One turn sends every row of this set to another row. A few are shown first. Where does it send the rows asked after them?
daz: [  8.3 -13.7   9.2  -0.2  12.6  -3.6 -12.0   5.2   1.2 -13.3   7.5  -1.7
  -3.0 -10.8]
luseg: [  3.5 -10.4  -3.3   2.2   8.8  -4.3  -6.2 -14.8   0.4  -4.0   8.1  11.4
  24.6   5.8]
Kaviz: [ -6.4  10.9  15.3   7.8  15.8  -5.4 -10.3   7.1  -1.2  10.8   6.5   2.5
  12.1   1.0]
vidu: [-6.7 14.0 15.0 -6.5 -4.3 10.6 -8.8 -4.7  4.2 -5.5 11.8  3.7 -5.6  5.8]
piguf: [-14.5   8.0   7.2   2.9   4.5  -1.0  -2.1  -6.2   0.5   6.0  -2.2  -4.4
 -13.7  -7.6]
bifar: [ -5.4   3.9   1.2  -7.4  -4.4  -0.4   2.0   0.0  17.5  16.4  -7.2  -5.9
  11.3 -19.7]
riz: [-24.0  -6.2   3.2   4.0  11.2  -2.6  -3.7  -7.0  17.6  -2.3  12.0   1.8
  -1.7  -6.4]
foluk: [  5.4   2.1  11.7   3.8  13.9  17.7  -3.1 -13.3  -3.4  -4.5   2.1  -8.8
  14.4   3.6]
lunot: [-7.9  2.6 -2.3  6.0 -7.3  4.8 -3.7 -8.1  1.8  8.2  3.0  7.7 14.3 19.1]
bobo: [ 3.4  3.5  1.0 -8.0 20.5 -9.9  2.3  1.6 12.8 -0.5 24.7 -1.7  5.8 -9.0]
Lif: [-20.1 -19.9   2.4  -9.3  -2.1  -8.0  -4.4  -0.1   7.5  -2.7  -1.7   4.1
   7.0   3.0]
risa: [-3.3 -9.4 23.7  5.1 -0.3  4.1 -5.4 12.5  1.9  2.2 13.9  6.8 15.4  0.7]
Pipug: [  2.8 -10.1  12.9   9.2  14.9   2.7  -2.0  17.3  16.3   1.6   1.2   1.1
  11.2 -14.9]
zop: [ -0.3  14.9   0.1   8.4   6.6   2.1   3.0   9.5  13.7  11.2  14.9 -11.4
   0.1   1.3]
fatad: [ 1.8 16.9  4.8 -2.4 20.1 -7.5 -3.2  3.5 -3.4  2.8 -4.3 -7.0  6.2  1.4]
Rig: [  3.2 -12.9   9.0   9.8   0.8  -8.0   1.9  -5.5   7.5   0.7 -14.0 -13.3
  11.4   9.4]
koveg: [  9.6  -4.1   7.5 -17.0   5.7   4.8 -16.0   1.1   7.3 -11.7  -9.4  -1.9
   9.2   5.4]
Nul: [  1.1  -0.5  23.1 -12.1   2.2  -6.7   8.7   9.7  14.6  10.1   4.2   5.3
  -3.0   0.9]
tabim: [ -5.0  -1.9  -6.7 -10.0   2.7  -3.9 -15.1 -11.4   6.5  -0.7  -8.5 -13.4
   1.1 -10.0]
dagu: [ 16.0   3.9  -4.0 -13.6   4.0  -5.1  -4.0  12.0  11.1  -0.9  18.5  -0.1
   2.8  -3.6]
bir: [-16.4   7.6  16.3  -0.1  15.4   3.2   5.7  -8.2   4.8  -8.8   1.4  -6.5
  17.5  -9.2]
zufor: [ -9.2  -2.4  -4.4 -12.8   9.6   1.4  -0.2  -1.2  11.4   0.6  -4.6 -15.3
  17.5 -19.1]
Nufu: [ 16.1 -13.7   1.2   4.3  -9.3  10.1  -4.7  -5.2  11.7   5.4   9.6  -0.7
  -5.7   0.0]
vavuz: [-2.8 10.9 14.1 -4.4  3.6 -5.7 10.1  0.8  4.3  2.0  7.2 -1.4 22.2 17.3]
dored: [-16.1   7.0  -2.2  -3.2   3.2  -1.2  -5.8 -12.6   7.6  11.7  -4.7   5.8
  20.6   8.6]
dof: [  2.3 -14.9   1.3   4.9  20.6   3.5   7.7  -7.6  -2.2 -11.2   0.5   1.7
   4.8   2.5]
gezu: [-2.4 -0.1 18.8 17.7 -7.5 -0.2 -0.7 -0.3 18.1  9.8 13.6 -6.9  9.4 -3.6]
Baz: [ 16.9   4.4  11.6  -5.7  -6.8   8.2 -13.4  -1.4  12.1   2.8 -10.4   4.5
   6.0   1.8]
Ruko: [ 9.6 13.8 -4.6 -3.2 11.9  3.9 -6.9 11.3  0.8  5.7  7.7 -5.6 -4.7 -0.3]
kovu: [ -8.9  -2.5  14.0   1.7  13.1   4.9   7.9 -10.6  17.7   8.2  21.1  -5.8
  13.6 -10.2]
lipof: [  6.8 -10.8 -10.6   0.9  -5.2   1.0  -6.9   0.3  23.0   7.8   8.4   3.6
  24.1   0.7]
Rer: [  6.5 -15.5  11.6 -11.7  -2.7   9.8   4.0  -5.2  15.8  -8.3  16.1   4.1
  20.3   0.8]
non: [  9.7   8.0  12.7 -13.4  -2.6  16.3   0.8   4.2  15.7   3.6  -1.6   4.6
  18.4  -7.1]
Zupib: [ 9.8 -6.0 18.0 -5.0 -7.2  2.5 12.0 -1.8 -3.6  1.9 13.2  5.1  5.1 10.3]
Vod: [  3.6  -3.9   2.0   9.3  -5.5   5.7  -2.6  -7.6  -5.6 -11.9   6.0   5.1
  -4.5   8.0]
gutil: [-12.0  15.3   0.9  -4.1   8.9  -5.8   4.1   0.4   7.3   3.8  -8.3  -6.6
  14.5  12.6]
mutir: [  5.8   0.8  -3.4  14.4  -3.3   6.3  -0.9  -9.6  17.3  -1.6  11.3  -5.7
   6.1 -19.2]
vof: [ 14.1 -11.7  -3.1  -7.6   2.9  -6.6 -13.1   6.9  14.5   9.0  14.5  10.0
  11.3  -7.0]
Kidak: [  6.2  -6.8  -3.5 -21.0   3.8   5.5  -4.1  -7.7   7.7   1.9  -9.0 -13.0
   1.1   5.2]
Vuf: [ -4.8   9.9  11.2  -8.2  -5.4   2.7  -9.0   4.9  15.7   1.9  -1.5   7.1
  17.0 -20.7]
Tes: [ -1.9 -11.5 -12.0   1.8   9.1  -6.1 -10.9   2.9  13.0   7.8  13.8   9.7
  -2.7  -3.3]
bab: [ -2.7  -1.1  -3.2  -2.9   0.8  -3.7  -5.2 -16.6  16.4   3.2   5.9   4.0
  33.6   2.3]
Nop: [  1.1  -5.2   5.7 -10.6  11.1   1.0  15.6   6.5   6.6  -1.2   4.9 -15.1
  -7.5  -1.7]
pep: [  8.4 -13.0 -14.5   1.6   1.3  -6.7   8.4  -2.2  19.3  -1.6   9.6  -0.5
  12.9   8.7]
vil: [-8.6 -1.4 13.0  8.1 -3.9  8.0 13.4 -8.3 19.1 12.7 -6.4 -5.6 16.2  4.2]
Fibi: [-10.2 -10.6  16.9   4.1  -7.2  -1.2 -13.2  -8.3  13.1   2.1   0.6  14.4
  15.3  -2.5]
bapum: [ -5.5 -11.0  -0.3   4.3  10.0 -10.7  13.7  -9.9  16.9   0.2  -2.3  -4.4
  -6.8   3.0]
Nat: [ -6.5  -8.9  -2.7 -15.3   0.6   4.5   7.7 -18.8   8.4   2.8  16.8   3.4
   6.8 -10.9]

daz turns into bir
zop turns into lunot
risa turns into dof
And these:
gutil turns into lipof
mutir turns into vidu
Vuf turns into koveg

One turn sends every row of this set to another row. A few are shown first. Where does it send the rows asked after them?
Bafur: [  7.3  12.7  -0.1  -4.4  17.2  12.2 -15.1  -6.6   0.1  -8.7  13.8   6.7]
ruvog: [10.1 24.6 -0.7  2.0  0.7  8.7 -8.3  6.5 15.7  8.7 -4.9 -2.3]
Rifi: [  4.1  12.4   9.1 -17.7  10.6   4.1 -27.6  -0.7  -4.8   3.0  14.9  -0.5]
viki: [-10.5   7.7  15.5  -6.8   9.7   8.6 -18.7  -5.5  -5.2  -0.7   3.5  19.5]
gumup: [ 16.4  -4.9   6.9   2.7  -8.0   5.4 -12.9  -3.3  -0.9  15.5  18.4   7.6]
Gipu: [12.6  6.9  6.6 -5.4  6.9 -1.8  2.5 -4.0 10.4 -8.5 -0.9  9.4]
fudi: [ 14.6   2.6  11.7  -5.2 -15.4  11.2   0.5  -3.1  -0.6  -5.2 -15.1   5.2]
Fosif: [  3.7   1.5   4.5 -15.5  -6.2  21.2  -8.1  -2.5  -1.9  -9.8 -17.6   7.4]
pobe: [  9.0  12.8  -1.1 -18.3   2.7  16.2 -24.9   0.9  -4.5  13.8  11.9  16.6]
gipi: [  5.3   4.1  23.0 -21.7  -0.9  -1.0 -17.5   4.1   0.2   1.4  -7.1  -1.4]
nenop: [ 13.9   7.1   2.2 -19.4  -9.2   5.3  -6.4   4.2   5.2  14.4  -3.8  22.1]
venu: [ -2.5  10.2   2.9  16.6  -5.7  22.9 -20.8   6.7   0.1   1.6  -1.2   0.7]
Sevo: [  6.6 -10.0   7.9  -3.6 -14.9  21.0 -20.1  -4.3 -11.1   5.9   5.4  -2.1]
zino: [  6.7  -9.1  13.9   0.3  -7.1  12.4 -19.0  -5.6  -8.2  -0.5   9.5  -9.2]
Togaz: [15.5 -6.1  0.4  8.5 -6.2 13.2 -6.3 -7.8 -0.5  4.5 14.6  8.6]
lupaf: [ -3.0  13.4  -3.8  11.5  -6.7   0.9 -13.5   5.4   3.5   3.1  11.6  -7.0]
keve: [  2.4   9.7  -8.9 -14.3   3.5  27.0 -19.7  -5.7  -7.5  -4.6   4.9   8.9]
luker: [-12.7   9.0   2.9 -15.8   0.7  -0.5 -14.9  -5.5  -6.2   3.6   9.1  17.8]
bef: [  2.3  21.3  -0.1  -6.3  -5.7  17.0 -14.9   6.6   6.7   3.9 -13.4 -11.7]
lufip: [  2.6  21.7   4.9  -7.8  -5.1  11.4 -17.2   7.9   7.6   7.3 -10.6 -14.0]
selo: [ -1.8  11.9  13.1   9.8  -6.6  11.3 -27.6  11.5   0.2  13.5   3.7  -2.1]
bod: [-13.5   8.0  -1.2 -12.2   2.8   4.1 -11.1  -8.4  -5.7  -3.5   7.2  17.7]
pezis: [-10.8   7.7  10.3  -9.4   5.1  14.1 -19.8  -4.9  -6.6   2.7   0.7  24.2]
let: [ 16.3   4.2  21.7 -11.5 -14.8  -0.4  -6.0   1.9   0.0   4.7  -9.6   2.0]
vogu: [ 18.0   4.0  10.8 -11.6 -20.0   6.5  -1.4   0.6  -0.1   6.4 -11.5  10.3]
povo: [ -3.4  12.7 -10.5   4.9 -16.7   9.9 -16.4   8.7  -0.6  13.8   7.4   1.3]
tokud: [ 17.0   4.5  15.4  -4.0 -10.3  -1.4   2.5  -2.6   3.6  -4.8  -7.6   1.8]
Zefu: [ 10.3  25.6  -2.1  -1.7  -3.7  11.2 -10.8   8.0  13.5  14.6  -6.1   1.2]

Bafur turns into Rifi
tokud turns into let
And these:
Togaz turns into zino
nenop turns into Fosif
bod turns into viki
lupaf turns into selo
Zefu turns into bef

